grid = [104, 125, 126, 132, 121, 155, 148, 130, 138, 120, 123, 118, 156]
grid[0] = 104
grid[4] = 121
grid[12] = 156
grid[6] = 148

arr =
[[125 101 131 136 122 118 122]
 [121 105 127 144 119 113 131]
 [138 106 122 101 138 128 115]
 [128 142 155 145 130 144 124]
 [151 153 127 132 122 127 135]
 [122 104 126 140 120 117 127]
 [135 102 124 128 126 122 115]
 [134 109 126 110 142 129 112]
 [151 151 126 156 122 129 135]
 [116 129 139  98 146 143 117]
 [117 134 143 120 140 143 117]
 [124 112 127 112 149 137 114]
 [124 117 126 109 148 137 116]]
Indices start at 0.
row 0 col 0 = 125
row 4 col 2 = 127
row 7 col 3 = 110
row 5 col 3 = 140
row 4 col 5 = 127
row 9 col 2 = 139
row 4 col 4 = 122
row 7 col 5 = 129
row 3 col 6 = 124
row 8 col 3 = 156
row 2 col 5 = 128
row 5 col 1 = 104
row 5 col 6 = 127
row 1 col 5 = 113
row 2 col 2 = 122
row 11 col 2 = 127
row 7 col 0 = 134
row 7 col 6 = 112
row 2 col 0 = 138
row 7 col 1 = 109
row 4 col 3 = 132
row 3 col 3 = 145
row 8 col 5 = 129
row 0 col 6 = 122
row 1 col 4 = 119
row 6 col 4 = 126
row 0 col 4 = 122
row 12 col 5 = 137
row 5 col 4 = 120
row 9 col 1 = 129
row 10 col 0 = 117

X = [128 128 151 129 121 137 141 115 113 124]
X[0]: 128
X[4]: 121
X[2]: 151
X[3]: 129

W = [148  99 110 122 137 132 120 142 125 136 123 127 120 114 117]
W[0] => 148
W[-13] => 110
W[-5] => 123
W[-9] => 120
W[9] => 136

B =
[[149 108 118 109 116 115 148 113 144 157 122 113 147]
 [107 128 137 135 135 126 121 124 113 101 133 139 117]]
B[0, 0] => 149
B[:, 0] => [149, 107]
B[:, 10] => [122, 133]
B[1, 12] => 117
B[0] => [149, 108, 118, 109, 116, 115, 148, 113, 144, 157, 122, 113, 147]
B[1, 10] => 133
B[0, 7] => 113
B[1, 0] => 107
B[0, 9] => 157
B[1] => [107, 128, 137, 135, 135, 126, 121, 124, 113, 101, 133, 139, 117]

m = [138 143 115 103 130 153]
m[0] -> 138
m[2] -> 115
m[4] -> 130

a =
[[153 140 127 104 150 122 123 139 131 127 110 118 103 127]
 [109 106 106 146 149 110 122 154 104 152 153 111 130 106]
 [114 154 103 143 128 111 123 134 113 102 145 122 126 146]
 [110 112 128 152 129 112 132 136 133 131 138 130 144 155]
 [136 112 155 151 136 134 141 140 153 108 128 102 110 150]
 [154 136 125 137 144 149 118 122 105 119 103 104 104 142]]
a[0][0]: 153
a[5][0]: 154
a[4][0]: 136
a[3]: [110, 112, 128, 152, 129, 112, 132, 136, 133, 131, 138, 130, 144, 155]
a[4][5]: 134
a[3][12]: 144
a[4][8]: 153
a[:, 3]: [104, 146, 143, 152, 151, 137]
a[2][13]: 146
a[3][8]: 133
a[0][10]: 110
a[2]: [114, 154, 103, 143, 128, 111, 123, 134, 113, 102, 145, 122, 126, 146]
a[:, 1]: [140, 106, 154, 112, 112, 136]
a[0][1]: 140
a[3][5]: 112
a[:, 6]: [123, 122, 123, 132, 141, 118]
a[4][2]: 155
a[4][3]: 151
a[5][9]: 119
a[0][13]: 127
a[5][5]: 149
a[3][1]: 112
a[4][12]: 110
a[5]: [154, 136, 125, 137, 144, 149, 118, 122, 105, 119, 103, 104, 104, 142]
a[2][9]: 102
a[0]: [153, 140, 127, 104, 150, 122, 123, 139, 131, 127, 110, 118, 103, 127]
a[3][13]: 155
a[:, 12]: [103, 130, 126, 144, 110, 104]

x = [114 152 101 114 150 149 125 135 141 140 135 145]
x[0] = 114
x[5] = 149
x[4] = 150

M =
[[117 118 127 123 120 124 135]
 [138 120 128 122 147 117 126]
 [116 129 133 123 109 129 137]
 [126 133 129 131 124 138 125]
 [111 135 128 129 104 136 135]
 [136 125 124 134 139 127 117]
 [120 138 127 139 115 140 121]]
M[0,0] -> 117
M[:, 5] -> [124, 117, 129, 138, 136, 127, 140]
M[5,2] -> 124
M[4,6] -> 135
M[1] -> [138, 120, 128, 122, 147, 117, 126]
M[5,6] -> 117
M[3,1] -> 133
M[2,5] -> 129
M[0,2] -> 127
M[1,0] -> 138
M[0,6] -> 135
M[:, 4] -> [120, 147, 109, 124, 104, 139, 115]
M[3] -> [126, 133, 129, 131, 124, 138, 125]
M[0,1] -> 118
M[2] -> [116, 129, 133, 123, 109, 129, 137]

data =
[[122 131 111 142]
 [144 136 141 116]
 [145 141 141 120]
 [108 117 134 126]
 [129 134 116 133]
 [132 137 118 136]
 [103 115 130 124]
 [131 139 130 137]
 [112 127 114 143]
 [133 126 142 107]
 [120 123 136 115]
 [116 127 131 132]]
data[0,-4] = 122
data[4,1] = 134
data[3,-1] = 126
data[-6,-2] = 130
data[-9] = [108, 117, 134, 126]
data[-2,-2] = 136
data[1,-1] = 116
data[-3] = [133, 126, 142, 107]
data[-9,-2] = 134
data[:, 1] = [131, 136, 141, 117, 134, 137, 115, 139, 127, 126, 123, 127]
data[-4,-3] = 127
data[4,3] = 133
data[-10,-3] = 141
data[:, 0] = [122, 144, 145, 108, 129, 132, 103, 131, 112, 133, 120, 116]
data[-2,1] = 123
data[-4] = [112, 127, 114, 143]
data[11] = [116, 127, 131, 132]
data[11,-4] = 116
data[11,3] = 132
data[-12,2] = 111
